Some points:
[ 0.1  0.8 -0.7  0.5  0.  -2.5  0.   0.6  0.3 -0.8 -0.6  1.1  1.6  0.1
  0.9  0.5  0.3  0.8 -0.2 -0.5 -1.7  0.3  0.6  2.5]
[-0.4 -0.9 -0.4 -0.2  0.2 -0.3  0.2  0.8  0.5 -0.3 -0.6 -0.2 -0.5 -0.7
  0.  -0.5 -0.7  0.1 -0.1 -0.2  0.3  0.3 -0.5 -0.9]
[ 0.6  0.6  0.  -1.4 -0.8 -0.7  1.2  3.2  1.5  0.1 -0.3  0.5  1.8  0.9
  1.4  0.9 -0.5 -1.3 -1.1 -0.5  0.1  0.   0.3 -0.5]
[-0.9 -1.  -0.3 -0.2  0.5 -0.8 -0.5  0.3  0.3  1.5  0.3 -0.6 -0.5 -0.6
  0.3 -0.8 -1.3  0.2  0.5  0.8  0.8 -0.4 -0.5  0.3]
[ 0.1  0.9 -0.9 -1.2  0.8  0.4  0.5  0.5  0.1  1.1  0.4 -0.5  0.4  0.5
  0.1  0.  -0.1 -0.2 -0.5  0.1  0.   0.5  1.2  1.8]
[-0.3  0.5  1.6  0.5  1.1  0.   0.5  0.2  0.6  0.1 -0.8 -0.1  0.1  0.3
  0.6  0.6 -0.9 -0.7 -0.1  0.4  1.  -1.1 -1.7  0.1]
[ 1.7  1.1 -0.6 -0.8 -0.1  0.2  0.9  0.5  0.2  1.3  1.8 -0.5 -2.2 -0.5
  1.2  4.7  1.3  0.7  1.4 -0.9 -1.9 -0.2 -0.3 -0.2]
[-1.4 -0.5  1.3  2.4  1.  -0.1 -0.1 -0.4  0.2 -0.3 -0.7  0.1  1.4  0.6
  0.5 -0.6 -0.3  0.8  0.2  1.   2.5  1.5  1.2  0.6]
[ 1.1 -0.1 -0.1  0.1 -0.5 -1.7 -0.4  0.7 -0.2  0.3  1.2 -1.3 -1.4 -0.1
 -0.1  0.4 -0.1  3.2  0.4 -1.7 -0.1  0.5 -0.9 -0.1]
[-0.6  0.5  0.  -0.4 -0.1 -0.9  0.4 -0.1 -0.6  1.   1.3  1.8  0.4 -0.1
  0.5  0.1 -0.3 -1.3 -2.5  0.2  0.7 -0.6 -0.3 -0.6]
[ 0.4  2.3  2.7 -1.  -1.5 -0.3 -2.7 -1.3  0.   0.2  1.6  0.5  0.8  4.
 -2.  -2.5  0.4  0.8  0.5  0.7 -0.1  0.3  1.3  0.9]
[-0.6 -0.3  0.1 -0.1  0.9 -0.1  0.8 -0.7 -0.7 -0.7 -0.6 -0.4 -1.3 -2.6
 -2.8 -1.5 -1.4 -1.  -0.6  0.1  0.1 -1.3 -2.4 -1.1]
[ 2.6  1.7  0.3 -0.2 -1.9  1.4 -0.3 -1.1 -1.1  0.1  1.1  0.5 -0.8  0.6
 -0.1 -0.1  0.2 -0.6 -0.1 -0.9 -0.1  0.   0.2  0. ]
[-1.4 -0.4 -0.1  0.5  1.2  0.8  1.9 -0.1 -0.4 -0.3 -0.3 -0.4 -0.5 -1.1
 -0.7 -0.5  0.2  0.7  0.7  0.3 -0.3  0.6  1.1  0.4]
[-1.3 -4.7 -2.4 -0.1  0.8 -1.2  0.2  0.6 -0.1  0.4 -0.1  0.2  1.1  0.3
 -0.9 -0.1  0.8 -0.4  0.9 -0.6 -0.3 -2.3 -1.1  0.3]
[ 0.3  2.4  1.1 -1.3 -0.8 -0.8 -0.5 -1.3 -2.9 -1.7 -0.3 -1.7 -0.7 -2.3
 -0.2  1.6 -0.7 -0.6 -0.2 -1.   0.1 -1.6 -0.5 -0.8]
[ 0.1  0.3  0.1 -0.4 -0.1 -1.  -0.2 -0.2 -0.1  0.3  0.3 -0.5  0.1  0.1
 -0.2 -0.1 -0.7 -0.2  0.6  0.5  0.   0.  -0.4 -1.1]
[-1.2 -0.2  1.4 -0.7 -0.1  0.1 -0.2  0.4  2.6  0.5  1.7  1.1  0.1  0.4
 -0.5 -0.8  0.2  1.3  0.7  1.   0.5 -0.6  1.   0.9]
[-0.1  0.  -0.6 -0.9  1.3  1.2 -0.5 -0.6  0.1  1.7  1.1  0.5  0.   0.
 -0.8  0.2  1.1 -0.6 -0.5  0.8  0.5  0.8  2.1  2.2]
[ 0.8 -0.7  0.7  3.2 -2.4  1.8  0.4 -0.1  1.   0.4 -0.3  0.6 -0.4  0.4
  0.2 -0.1  0.4 -4.  -2.  -0.9 -0.4  1.   0.5  0.4]
[-0.8  0.5  0.1 -0.2  0.5 -0.7 -0.8 -1.4 -0.4  0.4 -0.8 -0.1  0.6  1.
  0.4  0.1  1.1  0.  -1.5  0.4  1.9  0.8 -0.4 -1.8]
[ 0.1 -2.1 -0.3 -0.3  0.4  0.1 -0.5  0.1  1.4  1.5  0.3  2.3  1.4  0.3
 -0.4 -0.9 -0.4 -0.2  0.1 -0.7  0.   0.1 -0.5 -1.4]
[ 0.5 -0.6 -0.6  1.2 -0.1  2.1  0.3  0.7  0.  -1.2 -0.8  0.4  0.7  1.1
  1.7  0.2  0.4 -0.3 -1.2 -0.1 -0.4  0.4 -0.5 -1.1]
[ 0.2  0.3  1.   0.   0.2 -0.6 -0.1  0.2 -0.6 -0.7 -0.5  0.1  0.6 -0.6
  0.1  1.2 -0.5  0.   2.3  1.9  0.5 -0.7  0.1  0.2]
[ 0.  -0.4 -0.4 -0.6  0.4 -0.3 -0.1  0.2 -0.3 -3.2 -2.4 -0.6  0.7 -0.6
 -0.8  0.2 -0.2 -1.4 -0.7  0.8 -0.1 -0.1 -0.5  0.1]
[-0.4  0.  -2.1 -0.9  0.6  0.4  1.2  0.7  0.7 -0.7 -1.2  0.5  1.7 -0.3
 -0.1  0.9  0.7  0.9  0.5  0.7  0.7  0.8 -0.9 -0.8]
[ 0.3  0.3  0.8  0.3  0.9  0.1 -0.6 -0.7 -1.2 -1.2  0.2  0.7 -0.3 -0.2
  0.  -0.3  0.1  0.8  0.7 -0.1 -0.7 -0.7 -0.5  0. ]
[ 0.7  0.6 -0.5  0.7 -0.6  1.6 -0.7 -0.6  0.1 -0.3 -0.1  1.6 -0.6 -0.2
  1.5  0.5  0.8  0.  -1.7 -0.9  0.4  1.7  0.  -2. ]
[ 1.  -1.   0.2 -0.1 -0.5  0.4 -0.3 -2.  -0.1  0.3 -0.4 -0.4 -0.1 -1.7
 -0.6  0.4  0.3 -0.6 -0.4  0.7  0.9 -0.3 -1.2 -0.2]
[ 2.4  0.3  0.4  3.9 -0.9  1.4 -1.2 -1.9 -0.7 -0.5 -0.9 -1.4 -1.7  0.7
  0.8 -0.1 -0.5 -1.7 -0.6 -3.  -2.2  1.4  0.4 -0.4]
[ 0.  -0.5 -0.7  0.8  1.4  0.   0.4 -0.3 -0.7  0.   0.1 -0.1  0.7 -0.3
 -0.6 -0.6  0.2  0.2 -0.1 -0.6 -1.2 -0.6  0.2 -0.2]
[-0.4 -0.2 -0.4 -1.1 -2.   0.   3.6  1.7  0.9  0.7 -0.8 -2.   0.1  0.4
  0.3  0.1 -0.2 -0.1  0.6  0.9 -0.5  0.1 -0.5  0.5]
There is one direction along which these points spread out most. Take the direction at right angles to it along which they spread out most. Then take the direction at right angles to both along which they spread out most. Go by this last direction. How many in every 100 of the points above lie lower along it than each point below? Answers are rounded to whole numbers. More than half of the points above lie lower than the first one.
[-0.5  0.1 -0.3 -0.1  1.4  0.   0.   1.6  0.6 -0.1 -0.6 -1.  -0.3 -0.4
 -0.5 -0.3  0.2  0.5  0.7 -0.1 -1.2 -0.2  1.1 -0.2] --> 66
[-1.5 -0.3 -1.6 -1.  -0.4 -1.1  0.2  1.1  3.4  2.4  0.1 -0.1  1.2  1.1
  0.5  0.2  1.4  1.2  0.   0.4  0.3  1.  -0.3  0. ] --> 31
[ 0.6  0.5  0.1 -1.   0.4  0.8  0.4  0.3  0.5 -0.8  0.7  0.7 -0.8 -1.4
 -0.9 -0.1 -0.4  0.7  0.8  1.5  1.9 -1.   0.   0.2] --> 81
[-0.9 -1.2  0.   0.3  0.5  0.1  0.2  0.2 -0.1  0.3  0.1  0.1  0.1  0.5
 -0.3 -0.5  0.7  0.5 -0.6 -0.8 -1.1  0.3  0.8  0.5] --> 28
[-1.1  0.5  2.2 -0.6  0.3 -0.1 -0.9 -0.7 -1.7  0.2  0.1 -2.  -1.7 -0.9
  1.2  0.4 -4.7 -0.7  3.   0.5  0.4 -0.9 -1.9 -0.9] --> 94
[ 0.   0.5  0.3 -0.4  0.3 -0.2  0.2 -0.1 -1.1 -0.1 -0.1 -1.4  0.2 -0.4
 -1.  -2.  -1.1  0.5  0.1  1.8  1.3 -1.2  0.1  0.3] --> 78
[ 0.2  0.6  0.8 -0.5 -0.5 -0.7 -4.5 -0.4 -0.2  0.3  2.   0.8 -0.1  1.4
 -1.6 -0.2  1.4  0.6  0.5 -0.9 -0.9 -0.6  1.1  2.7] --> 91
[ 0.6  0.1  0.1  0.2  0.2 -0.7  1.2  0.9  0.3 -1.2 -0.2 -0.2 -0.9 -0.9
 -0.6  0.4  0.1  0.7 -0.3  0.4  0.  -1.6 -0.1  0.5] --> 78
[-1.7  0.1 -1.   0.   0.8 -0.4  0.7  0.2 -0.7  0.5  1.4  1.6 -0.1  0.6
  0.8 -2.2 -0.5  0.5  0.4  0.3 -0.1  1.9  1.3 -0.4] --> 41
[ 1.3 -0.4 -1.3  1.1 -2.7  2.2 -0.3 -2.  -1.3 -1.5 -2.  -0.2 -0.9  0.8
  2.4  1.2  2.9 -0.2 -0.9 -1.9 -1.8  1.5  1.4 -0.7] --> 22
